A single turn carries every row of the set below to another of its rows. Some are shown first; where does it send the rows asked next?
tezab: [ -4.6  -7.1  18.4 -29.3  18.4 -12.1  15.8  -9.9 -58.1 -10.8   7.0  24.7
  -0.5 -10.5  -7.3 -25.2]
dab: [ 10.3   8.1 -24.8  -5.3  14.7  -3.3 -12.5  14.0  -7.2 -30.9   9.3  11.2
  34.7  -6.3  28.4  31.9]
Kuvak: [  4.6   7.2 -21.8   2.4   5.5   3.2  -3.6   9.1  -8.0 -23.0  -3.0   8.1
  27.7 -26.7  32.9  36.1]
vupa: [  7.8   4.5 -25.2   4.0   5.3  -2.9  -6.8   4.8  -2.4 -45.6  -6.0  12.1
  36.7  -4.0  25.3  27.6]
Tudir: [-13.2  -7.9  23.7 -23.4  23.1  -4.0  10.8  -2.7 -42.3   9.8  18.9  33.9
  -2.1  -7.3  -9.5 -19.4]
Leze: [-22.3   5.1  14.7 -12.7   5.0  -7.5   7.4  13.4 -51.5 -26.1   6.7  18.8
  40.3 -19.7   9.7  21.8]
Niden: [ 34.8   4.0 -17.9   4.9  -2.8   3.6   5.9  -7.2  26.6 -24.5   1.7  16.6
   4.0  17.8  15.9  -4.3]
rupus: [ -3.1   9.3 -13.8  -0.1  -3.2   0.8   8.1  -3.2   2.5 -32.0  -1.3   5.0
  42.9 -12.9  27.0  33.1]
Zum: [  0.7 -26.0  23.5 -30.7  10.1 -12.0   6.8   5.9 -48.7   1.0  13.6  11.0
  -0.1 -16.2  -0.9 -16.7]
Difen: [-17.3   7.9 -12.7 -29.8  12.3  17.3  41.9 -14.8 -32.0  -7.8 -12.1 -16.1
   3.1  28.5  -5.3   1.7]
Domi: [ 32.9   0.1  14.0  -6.1  22.7   7.7  37.2 -12.0  -6.0  -0.5  14.9  24.1
 -20.3  12.2  -2.2 -25.6]
kovat: [-25.2 -14.6 -11.8   6.1  16.4  14.7  23.5  16.0 -38.1 -13.9   1.6 -18.4
   4.8  24.0  -9.9  26.1]
fiv: [  3.6  -5.2  12.3  16.4 -21.8  51.5  14.6   4.3 -19.7 -31.3 -12.2   7.5
  19.8  11.6  -2.3  -8.7]
Zam: [  4.9 -12.4  -1.7  21.4 -22.8  43.9  22.7  -4.9 -10.0  -9.7 -16.8  -5.1
  12.7   4.6 -11.4  -8.0]
gazo: [ 17.2 -22.5  10.1 -17.9  14.9  -3.9  16.2  -3.3   4.2   7.3  16.5  29.3
 -14.8  18.9  -8.0 -29.2]
poz: [ 24.0   7.8   2.9  -0.7  14.5   2.4  22.6 -10.1   2.3  15.3   9.8  34.2
 -13.0  10.6  -4.9 -31.1]
Livof: [ 30.0   6.3 -18.0   4.7   6.3   9.9  26.5 -20.3  30.9 -16.0   3.5   9.8
   7.4   6.1  19.6   6.0]
dufuz: [ -2.1  -3.1  34.0 -15.8  21.9  -4.2  26.0   7.4 -55.3  -3.8  16.1  27.3
   1.7  -3.5  -8.3 -16.8]
Nafep: [-22.4  -9.8   8.4 -21.8  17.7  -2.9  -4.6   6.9 -46.7 -14.8  11.0  16.4
  26.1 -31.9  14.9  20.1]
Sufu: [ 28.8  -3.9   9.8 -15.0   4.7  -1.7  17.8 -16.6  -8.0  -3.4   8.8  24.1
 -19.3  13.1  -3.7 -40.1]
pumeg: [ 25.2   2.0 -28.3   6.7  15.4   3.4  16.9  -2.4  28.8 -13.0   0.3  30.4
  12.4  15.8   2.7  -7.4]
ket: [ -3.0 -12.1  18.3 -23.2  22.2 -10.0  17.3 -13.9 -47.2   3.7   1.2  36.2
   2.8 -18.5  -1.5 -27.7]
Nepe: [ -9.4 -17.7   5.0  39.9   7.8  27.6  17.8   7.9 -32.9 -38.7   3.2  -6.9
   8.6  14.7   0.9   1.4]
lide: [ -9.9  -5.6   3.4 -24.4  33.1  -5.7  -6.0   1.7 -52.0 -18.7   0.2  24.5
  37.0 -20.4  14.7  15.7]
tuz: [-19.0  -5.4  -9.9 -24.6  19.3  29.2  36.7  -2.2 -39.8  -0.5 -10.3  -5.0
   3.2  22.8 -23.6  11.1]
Bomat: [ -4.3  -3.1  -5.0 -14.5   7.8 -10.5   2.7  11.6 -54.0 -23.1  -4.5   2.8
  29.8 -39.5  13.3  12.2]
kab: [ 22.0  -2.7   2.7  -3.4  -2.1  -8.6  22.1 -12.6  -0.2   2.1   7.6  31.0
 -18.5  -0.8   3.4 -37.8]
Latub: [ -9.2 -19.7  -3.3  34.4 -10.3  24.7  15.2  14.7 -21.0 -19.0  -3.7 -18.0
   9.8  12.2  -3.7  16.5]
fot: [ 29.0   6.7 -21.4   6.8  -7.7  -3.5   4.0   5.0  23.3 -16.2  15.0  16.7
  -0.2   4.6  19.7  -0.5]
luz: [  1.5  -0.3  -4.5 -14.2  -5.2  46.8  34.5 -12.2 -23.9   3.0 -22.7   2.6
   9.0  12.4 -25.0  -9.3]
dom: [ 13.1  11.0 -36.8   8.9   7.8  -0.6   7.6   7.1  -4.8 -30.7 -13.4  16.1
  39.6 -17.4  15.9  19.7]
pala: [ 33.9  14.5 -24.1  15.7   4.8   6.5  12.3  -3.3  22.2  -6.8  -3.0  19.5
   5.8  -1.2  20.0   3.7]
gir: [ -0.6   9.1   0.4 -27.2 -21.1  43.7  29.4 -10.6 -18.2 -11.3 -22.7   3.7
  16.3  20.8  -4.6  -9.1]
Ser: [-23.2  -9.1 -10.2  12.1  29.4   6.6  32.4  -3.7 -39.8 -25.5   4.2 -23.1
  -2.0  27.3   0.1   6.4]
doban: [-17.8  -0.1  -2.5 -17.9  20.3 -12.8  -0.3   4.1 -54.3 -37.6   0.3  17.4
  33.7 -18.1  11.0  15.6]

tuz -> luz
ket -> kab
Where do these go?
Bomat -> Zum
Nafep -> Tudir
tezab -> Sufu
fiv -> Nepe
dufuz -> Domi

